Each path below is one point turned by a fixed rotation once a step. After each direction that follows a path, write how fast that rotation turns it, in degrees each step (0 if it stays still).
Each turn is a multiple of 5 degrees from 10 to 175, or 0.
Each row of a path follows its step; steps can be skipped.

step 0: [  0   0  -7 -10  -4 -10   6   3   6  -7 -10   0 -21  -3  -1  13  -5   9
  -2  14  -8  -2   3  -2   5   0  -1   8   6  -1  13  -6   7  -4  -8   5
   0  -5   1  -4   3  -6 -12   3   0   9]
step 1: [ 10  -8   1  -5   2 -14  14 -10   4  -7   5  -4  -4   4   5  15   4   1
  -5   4   8 -12  -4  -1  -1  -5  -5   3   6  -6   1  -8  -7 -16   3  11
   6  -3 -11  11   0  -6  -2   0   1  -3]
step 2: [ 12 -13  -2  -3   0  -5   7  -3   2  13   1   9  -4   4   0   4   8  -2
   3  -5  -3  -1   0  -9   1   0 -10  -6  17  -7   6   6  11 -19   0   5
  -4   5   2   5   3   4  -2  -5  -9  11]
step 3: [ 10  -3  -4   7   0   1   2   6  -1   7   7  -6   5   4 -13  11  -2  -6
  -1   8  -9  -2  10  10  12   3  -4   8  12  -6  14  -6   7  -4  -5   5
   1   1 -11  -2  -4  -6  -7   3 -13   8]
step 4: [ -5  -1 -22  -2   9  -1  15  -2  -2  -2  -4  -1 -12  -4   1  13   5   2
   4  13   1   6   0   4  14   1   4   0   8 -15   8   4  -6  -7   4   3
  -2  -1  -8  -2  -7  -5   5   3  -1   4]
step 5: [  0  -4  -3   2  13  -9   7  -6  -6  -7  -3   0  -7   3   6  -3   6 -11
   2  15   5  -1  13 -12  -7  -1 -11   6   0  -5   4  -1   7 -14  -1   5
  -5  -1 -11  13  -3  -9   3  -7  -7   5]
step 6: [  3 -12 -11   3  -6  -2  10   7   7  15 -10   6  -7   0   1   1   4   4
   5   1  -8  -1  10  -5  -2  11 -16   5  -1  -5   3 -10   0  -6  -9   3
   4  -5 -10   5   6  -6  -8  -3   2  12]
step 7: [  1  -4   8  -9  -6  -2   8  -7   0   4   4 -10  -9  -3  -8  11   2   3
  -4   6 -15  -5  -3  -1   4   2   1   3  -2  -7  12   4  -9 -14  -3   0
  -1 -12 -14   0   1 -14 -10   3  -7   7]
step 8: [ 14   4  -8  -3   2  -2   9  -9   6  -1  -6   3 -16   5   9  18  11  -7
   1   3  -1  -1  -7  -6   0  -7   0   6  13   6   7   5   5  -9  -4   6
  -3  -1  -5   4  -9   0  -8   5   0   4]
step 9: [ 16 -20  -9  -2   9 -13   6   0  -5  -1   0  -8   1  -7  -7   2   2  -1
  -5   4   9 -12   9  -1  -2  -2  -9   7  11   2   9  -5   6 -11  -2   5
  -1   0  -2   2   0   5  -5   4   0   8]
step 10: [ -5 -10  -6  14  -2  -6  12   3  -2   8  -4   2   1   2  -1   5  -8   5
   3   1 -11   4   1   9   6  -6  -9  -2  16 -11  11   0   1 -24   5   4
   4   0  -5   3   3  -6  -5   0   0   2]
step 11: [ -6  -4   3  -7  -2   0   4   1   3  -6  13   6 -10   0  -6  15   5  -6
  11  16  -3   1  14   0   8   3  -2   4  10  -9   3   2   5 -14  -2   5
  -5   6 -10  -5  -4 -10  -4  -6  -5   3]
Directions:
[ 2 -1  2  0 -4  2 -2 -2 -1  3  4 -1  1 -1  0  0  6 -2  3  0 -5  3 -2  1
  1  2  2 -4  2 -1  0 -1  1  2 -2 -1 -2  1 -4 -2  2 -1 -2 -1  1 -1]	85
[ 2 -6 -1 -2  2  1  4  1  2  0  0 -1  2  0 -3  2  0  0 -2 -3  3  0  0  1
  2  0  0  2 -4 -2 -2 -4 -3  4  1  2  1  1 -4 -5  1  0  0  1  4  1]	130
[ 1 -1 -3 -2 -1  0  0  3 -4  2  2  0  3  0  3 -2 -1 -1  1 -5 -1 -1  1 -1
  0 -1 -2  3 -1  2  3  2  2 -2 -2  0  2  1 -1  1  8  1  4  0  0  1]	100
